A single turn carries every row of the set below to another of its rows. Some are shown first; where does it send the rows asked next?
Q693: [-0.82 -0.97 -0.47  0.68  2.22  0.56 -0.63 -1.78  0.83 -1.73 -0.98  2.64
 -0.46 -1.02  1.85 -0.70  1.11  4.31 -1.48  3.55 -3.15 -3.02  0.36  1.88
 -0.38  0.35 -1.97  0.11 -1.62  1.81 -0.73  1.39]
Q140: [-0.89 -3.30 -0.76  0.76 -0.38 -0.27 -0.58  1.62 -1.88 -0.51 -1.53  3.06
  1.60  3.63  2.55  2.47 -0.34  2.41  0.33  0.85  2.35  0.56 -1.23  0.91
 -1.80 -0.91 -1.50  3.07  0.71  0.64  0.74  1.91]
Q415: [-1.14 -1.15  1.59 -1.42 -2.10 -0.33 -0.01  0.16  3.08 -2.67  3.34 -2.82
 -0.22 -0.17  1.36  0.58  1.91  0.91 -3.15  2.56 -2.67  0.25 -0.84  0.35
 -1.66 -3.35 -1.50  1.09  0.92  1.31  2.17 -0.14]
Q327: [-0.10  1.68 -0.63  0.63 -4.66  0.78 -0.71 -1.22  1.75 -0.90  0.12 -0.51
  2.02  1.87  0.82 -0.71 -2.73 -0.53  0.17  0.81  0.26 -2.87  0.67 -1.71
  0.18 -2.63  0.80 -3.89 -1.29  3.03 -0.93  2.79]
Q997: [-0.20 -3.16 -2.14 -1.03 -2.56  3.30 -0.71  2.41 -0.67  2.08  2.19  3.11
  0.10  0.11 -1.18  1.00  2.48  3.14 -1.72  0.11  0.35 -3.14 -1.00 -1.76
 -0.76  0.56 -0.35 -2.67  2.90 -0.55 -0.28  1.32]
Q732: [ 2.06  1.35  0.41  1.93 -2.27  0.93  0.86  1.65  2.30  2.11  2.10 -0.80
  1.25  2.50  0.82  0.85 -1.74 -0.30 -1.01 -1.32  0.28 -2.60  0.33 -0.69
  1.73 -2.39  3.20 -1.24 -2.33  3.62 -1.40  1.57]
Q470: [-1.09  1.26 -1.34 -2.09 -3.94  1.31  0.81  0.43 -1.26  0.90  3.28  0.43
 -0.63  2.83 -0.10 -1.19  3.17  0.07  2.08  0.36  0.81  2.52  0.04 -1.64
 -1.30 -3.25  2.47  0.77 -2.97  3.82  0.33  1.20]
Q620: [ 0.77  0.40  1.83  0.66 -1.85  1.30 -1.67  1.76  1.06 -2.33  2.37  2.08
 -0.79 -0.41  0.51 -0.20 -0.69  2.49 -4.43 -0.31 -2.56 -3.38 -1.59  0.45
 -2.30 -1.12  2.07 -1.65  2.17  2.79 -0.69  2.38]
Q158: [-0.63  0.22 -2.19 -0.76  0.74  0.70 -2.80  0.94 -1.17 -1.15 -0.71  2.86
 -3.01 -0.58 -1.92  1.09  0.10  1.72 -0.84  0.31 -2.73 -1.48 -1.80  1.84
 -2.13  1.11  1.60 -0.86 -1.13  1.35  3.24 -1.03]
Q869: [ 0.50 -0.86 -0.58 -1.64 -3.25  1.82 -1.28  1.48  1.89 -2.46  2.80 -0.86
  3.24  0.89 -1.99  1.40  0.64  3.04 -3.61 -0.81 -0.29 -2.44  0.02 -1.04
 -1.64 -1.79 -0.03 -0.34  2.49  2.88  0.33  2.04]
Q493: [-0.75  0.20 -2.83  0.05  0.70  1.32 -3.02  0.03 -0.91 -1.71 -0.02  2.18
 -2.88 -0.53 -1.88  1.61 -0.26  2.52 -1.36  0.14 -3.20 -1.41 -3.09  0.93
 -1.52  1.41  1.09 -0.77 -0.82  1.77  3.23 -0.26]
Q717: [ 1.59 -0.61 -4.86 -1.76  1.15  2.78  4.51 -0.40  1.02 -0.42 -1.88 -2.44
  0.85  2.06  0.70  0.08  1.30 -1.12 -0.35  0.07 -0.08  0.17  1.29  0.02
  0.92  0.49  0.27  0.05 -2.59  0.54  0.50  2.51]
Q683: [-1.98 -3.46 -0.02 -0.70 -1.31  1.12  0.43  1.09  0.52  1.85  3.02  1.22
 -3.30 -1.03  2.31  0.12  3.82  1.02 -1.29  3.44 -1.99 -0.41 -1.84 -0.42
 -0.80 -1.15 -1.74 -1.28  1.36 -2.11  1.63 -0.94]
Q779: [-2.19  0.87 -0.45 -0.08 -3.93  0.96  0.61 -1.55  0.94  0.04  0.11  1.50
 -2.24  3.06 -1.23  0.05 -1.13  1.06  4.00 -1.03  1.00 -0.81 -0.16 -1.30
 -2.72 -1.72  1.35  0.63 -0.92  1.87 -1.60 -0.43]
Q428: [-0.35 -2.55  0.88 -0.14 -0.45 -1.61 -1.73 -4.24 -1.91 -3.24 -0.82  0.03
 -0.29 -0.23 -0.03 -1.23 -1.04  0.92  0.24 -1.18  2.61  1.17 -2.99 -1.64
  0.99 -2.37 -0.67 -2.66 -0.33  0.47  0.02 -0.69]
Q773: [ 0.43 -1.74 -2.06  0.26 -3.95  0.29 -0.59 -0.92 -1.57  1.29  1.49  0.20
 -1.31  1.82  1.20 -0.23  4.30  0.72  2.23  3.77  1.89  2.67 -2.64 -1.03
  1.01 -1.26  1.88  1.22 -1.42 -1.24 -0.99 -1.47]
Q556: [ 3.02 -1.85 -1.07  1.18 -0.84 -0.87 -2.40 -0.13 -2.75 -3.30 -1.05  2.62
  1.51 -0.31  2.21  0.16  0.38  0.85 -0.59  1.42  2.77  0.55 -3.65 -2.57
  0.94 -2.47  0.81  0.96 -1.38  2.11  2.03  1.38]
Q231: [-0.60 -1.65 -1.11 -0.07 -3.60 -0.73  1.74 -0.18 -1.29  0.73  1.24 -0.43
 -2.84  2.56  2.43  1.32  2.22 -0.46 -0.12  1.06  3.59  3.39 -1.66  1.51
  1.18 -1.10 -0.39  0.06 -0.76 -2.68 -2.54  1.34]
Q392: [ 1.42  0.93 -1.25  1.96  0.03  2.06 -3.18  0.97 -3.47 -0.95  2.61  1.62
  0.61 -0.79  2.32 -0.69  2.71 -0.85  1.88  0.91 -0.05 -1.70 -1.19 -3.48
  0.65 -1.43 -0.35  1.09 -3.26  3.01  0.05  2.45]
Q274: [-2.57 -3.15  0.79 -1.44 -0.37 -1.48 -0.59 -0.85 -0.15 -0.01 -0.06  2.27
 -0.37  3.82 -2.12  0.14 -1.54  0.15 -0.53 -2.16  2.33  1.51  0.06  1.36
 -2.26 -2.77 -1.55 -1.33 -0.36  1.67  1.38  1.46]
Q315: [ 0.85  0.48 -2.78 -0.26 -0.19  1.87  2.93 -1.13 -1.44  1.20 -2.40 -1.86
 -2.22  4.32 -1.10 -1.60  0.72 -2.02 -2.64  0.11 -0.47 -0.29  1.41 -1.12
  0.85  2.08  0.93  0.62 -0.27  0.69  1.22  2.17]
Q840: [-1.60 -2.15 -0.04 -2.77  2.57  2.92 -0.56 -0.87  0.53 -2.99  0.84 -0.39
  1.39 -1.50  1.14 -2.79  3.21  1.65 -3.42  3.02  0.17  1.37  1.01 -2.93
  1.11 -0.07 -0.83 -0.30  0.37  1.16 -1.84  2.89]
Q709: [ 3.53 -0.42 -1.11 -0.60  2.40  0.77  0.39  4.40  0.91  3.09  2.28  1.69
 -0.31  0.25  0.47  1.39  2.88  0.81 -2.07 -1.48  0.30  0.67 -0.03  1.22
  1.09 -0.51  1.80  2.39 -1.13  0.14 -1.95  1.58]
Q916: [-1.15 -0.53 -2.23 -4.31  1.26  3.46 -3.03  1.74 -2.28 -1.77  0.63 -0.95
 -0.86 -0.42 -2.16 -0.58  1.59 -0.37 -3.13  0.44  1.09  2.76 -0.52 -1.88
 -1.37  0.27  2.42 -1.02  0.87  1.86  1.44 -0.38]
Q79: [-0.02 -2.33 -1.34 -0.83 -0.17  1.75 -0.46  1.31 -0.49 -1.39  3.89  3.01
  0.30 -1.31  1.60 -0.42  3.54  4.18 -2.31  0.26 -0.83 -1.41 -1.03  1.28
 -1.09 -1.22  0.54 -3.54  1.67 -0.14 -3.71  3.21]
Q725: [-0.32 -1.16 -1.70 -0.39 -3.06 -0.10  1.99  0.89 -1.97  0.84  1.03  0.29
  1.81  2.47  5.57 -1.96  1.75  1.87 -0.01  3.19  1.28  2.61 -0.43 -2.14
  0.17 -2.86  2.29 -1.66 -1.35  3.40  0.00  1.73]
Q818: [-0.14  0.58  0.93 -1.19  0.10  0.08  1.15 -0.49  0.31  0.93 -0.07 -2.27
 -2.63  0.74  2.03  1.30 -2.60  0.17 -4.75 -2.21  0.40  1.24 -0.32  2.87
  0.51 -0.33 -2.61 -1.27  1.27  0.20 -1.56  2.16]
Q817: [ 2.90  0.09 -2.67 -1.73  1.07  1.41 -2.23 -1.80 -0.17 -0.93 -1.78 -3.31
  0.56 -0.70  1.85 -0.24 -3.02 -1.95 -1.60  0.49 -0.45  2.53  0.16  0.24
  0.07 -1.58 -0.62 -2.42  1.00 -0.22  0.17  2.58]
Q170: [-2.81 -2.12  1.82 -1.04  1.20  2.08 -0.21  0.27 -0.23  3.09  3.42 -1.26
  0.46  2.30  0.31 -1.61  0.49 -0.97  0.10 -2.10 -0.32  1.13  1.36 -0.89
 -0.87 -2.03 -0.71 -1.67 -2.33  4.18  1.11 -0.09]
Q682: [ 0.35 -0.89 -1.66  0.70 -2.29  0.43  1.58  0.48 -0.17  2.72  2.22  1.65
 -1.33  3.27  0.14 -0.32  0.09 -0.15 -0.66 -0.35  2.77 -0.79  0.06  0.47
  1.42 -2.22 -0.40 -4.80 -1.36  0.40 -3.95  4.26]
Q792: [-1.61 -1.60 -0.71  1.67 -3.16 -0.43  1.84 -0.95  0.37 -0.08 -2.13  1.42
  0.05  2.60  4.43 -0.71 -2.62  3.06  1.71  1.70  1.41 -0.69 -0.82 -1.68
 -1.29 -1.38  1.16 -1.91  0.68  1.33 -1.86  0.05]
Q782: [-0.96 -1.52 -0.51  0.97  1.41  1.36 -0.47 -1.98  1.06 -1.78 -0.47  2.68
 -0.09 -1.84  1.56 -1.22  1.25  4.56 -2.17  2.74 -2.98 -2.79 -1.03  0.90
  0.24  1.21 -2.09 -0.12 -2.01  1.84 -0.33  2.28]
Q991: [-0.04 -2.47 -0.50 -3.44 -0.39  3.46  0.99 -0.84 -0.45 -1.53  4.14  0.85
 -2.63 -2.30  2.17  1.84  4.71  2.14 -1.52  1.01  0.26  2.03 -0.56 -0.12
  0.06 -1.55  0.27 -0.68  1.79 -1.05 -0.74 -0.29]
Q243: [ 0.31  1.05 -0.64  1.43 -3.68  1.27 -0.81 -1.50  3.10 -0.01  1.35 -2.02
 -0.55  0.15  1.99  0.66 -0.23 -1.19  1.85  2.35 -0.15 -0.06 -0.90 -1.78
 -0.22 -3.25  2.21  1.80 -2.97  1.80  0.84 -2.14]
Q247: [-1.22 -2.28  0.42  1.23  1.22  3.17 -0.23  2.84 -1.99  2.64  1.91 -0.49
  2.42  2.10  4.99  0.75  1.68  1.29  0.80  1.16 -0.19  0.24  0.01 -1.39
 -0.38 -0.21 -0.77  2.62 -1.33  3.15  0.38  0.41]
Q545: [ 0.78  0.89 -0.96 -0.52  3.11  2.12  0.95  1.10  1.96  2.98  2.84 -0.37
 -4.15  0.06  1.23  2.37 -0.06 -1.17 -1.32 -1.74 -0.55 -0.12  1.49  1.07
  0.40 -1.58 -1.68  0.17 -0.36 -0.10 -2.18  1.23]
Q367: [ 2.53 -0.83  0.90 -1.30 -0.59 -1.32  0.66  2.93 -0.79  0.91 -0.50 -0.10
  1.21  0.97  1.27  0.25  0.46  2.08 -5.48 -1.93  1.24  2.08 -2.04  2.95
  1.27  0.89  0.95  0.97  0.50  0.53 -1.32  2.62]
Q909: [ 1.14  0.71  0.97  1.20 -3.51 -0.09  1.06  1.10  1.11  0.06  1.09 -2.87
 -0.24  1.70  3.16  2.53  0.28 -0.40 -0.39  0.13  1.27  1.61 -1.45  0.30
  1.51 -1.14  3.14  3.63 -1.71  0.41 -0.02 -1.25]
Q365: [-0.97  0.29 -3.08  2.10  0.69 -0.19  1.19 -0.26 -0.72  2.05 -2.20 -1.84
 -1.44  3.76 -1.19 -3.77  0.42 -0.19 -3.06  0.56 -0.86 -0.56 -2.10  1.30
 -0.87  0.40  2.47  1.53 -0.93 -0.91 -0.41  1.88]
Q241: [ 0.06 -1.21 -2.04 -0.53 -4.95 -0.36 -0.43 -0.61 -2.97  0.40  0.21  1.66
  1.30  3.38  0.17 -1.48  1.91  1.38  0.68  2.29  2.21 -0.06 -1.06 -0.83
  1.47 -0.73  0.49 -4.55  0.22  0.03 -2.76  3.35]
Q234: [ 3.76  0.16 -0.55  0.23  0.55  1.27 -2.42 -1.53 -1.38  3.30 -0.46  1.63
 -0.02 -0.59 -1.83 -2.51  2.83  0.79  0.33  0.77 -2.10 -0.18 -0.95  1.62
  1.30  0.93  0.82  2.55 -1.90 -0.82 -1.25  2.25]
Q204: [ 0.77  0.25  2.44 -1.93 -2.06  2.85 -0.28 -0.37  1.11 -2.62  2.54 -0.04
 -3.73 -1.53  1.09  2.08  0.55  0.30 -3.73  0.37 -1.43  0.11 -1.16 -0.78
 -1.13 -1.41  1.71  1.35  2.20  1.89  2.21 -1.10]
Q347: [ 2.28 -0.60 -0.91  0.02  3.26  2.04 -2.03 -2.55  2.40  1.36 -0.73 -1.39
 -0.64 -1.77  0.34 -2.21 -0.39 -1.20  1.00  1.49 -0.99  0.72  0.31 -0.10
  0.13 -1.92 -0.38  1.13 -0.37 -2.01 -3.10  1.06]
Q111: [-0.27 -0.89 -4.97  0.51  2.02  0.65  2.73  0.45  1.81  0.29 -1.85 -2.33
  1.66  1.53  0.63 -2.03  0.90  0.69 -0.61  0.46 -0.37 -0.17 -2.17  2.29
 -0.75 -1.14  1.78  0.90 -3.19 -1.15 -1.09  2.32]
Q928: [ 4.42  0.91 -2.46 -1.40 -1.78  0.58 -2.65 -0.92 -4.12  0.86 -1.53 -0.29
  1.31  0.32 -0.18 -0.57  0.08  0.17 -2.25 -0.29 -1.48  1.75 -1.04  2.01
  1.35  1.40  0.67 -0.91 -0.48  0.99  1.77  3.69]
Q215: [-1.28 -0.47 -2.40 -3.68  1.76  2.77 -3.18  1.34 -1.48 -2.91  1.35 -0.82
 -1.38  0.01 -2.30  0.02  1.70 -0.32 -2.74  0.50 -0.01  2.83 -1.10 -2.81
 -0.66  0.03  2.39 -0.85  1.60  1.01  1.71  0.43]
Q868: [-2.00  0.20  0.87  0.69  0.40  1.44 -2.49 -3.11 -2.65 -0.86  2.83 -0.87
 -1.16 -0.76  0.01 -2.06  1.38 -0.71  2.61 -1.79 -0.15 -1.04 -0.61 -2.56
  0.81 -1.44 -1.81 -2.49 -2.14  1.34 -1.85  0.43]
Q863: [-1.40 -1.76 -0.45 -2.88  2.67  3.17 -0.68 -0.94 -0.31 -2.40  0.34 -1.24
  1.66 -0.92  1.71 -2.55  2.52  2.27 -3.76  3.54  0.61  1.07  1.65 -1.89
  0.44 -0.66 -1.23 -0.10  0.49  2.11 -2.52  2.10]

Q327 goes to Q243
Q365 goes to Q315
Q782 goes to Q493
Now find these:
Q140 goes to Q274
Q231 goes to Q682
Q470 goes to Q725
Q868 goes to Q392
Q234 goes to Q928
Q204 goes to Q991
Q693 goes to Q158
Q545 goes to Q709
Q997 goes to Q869

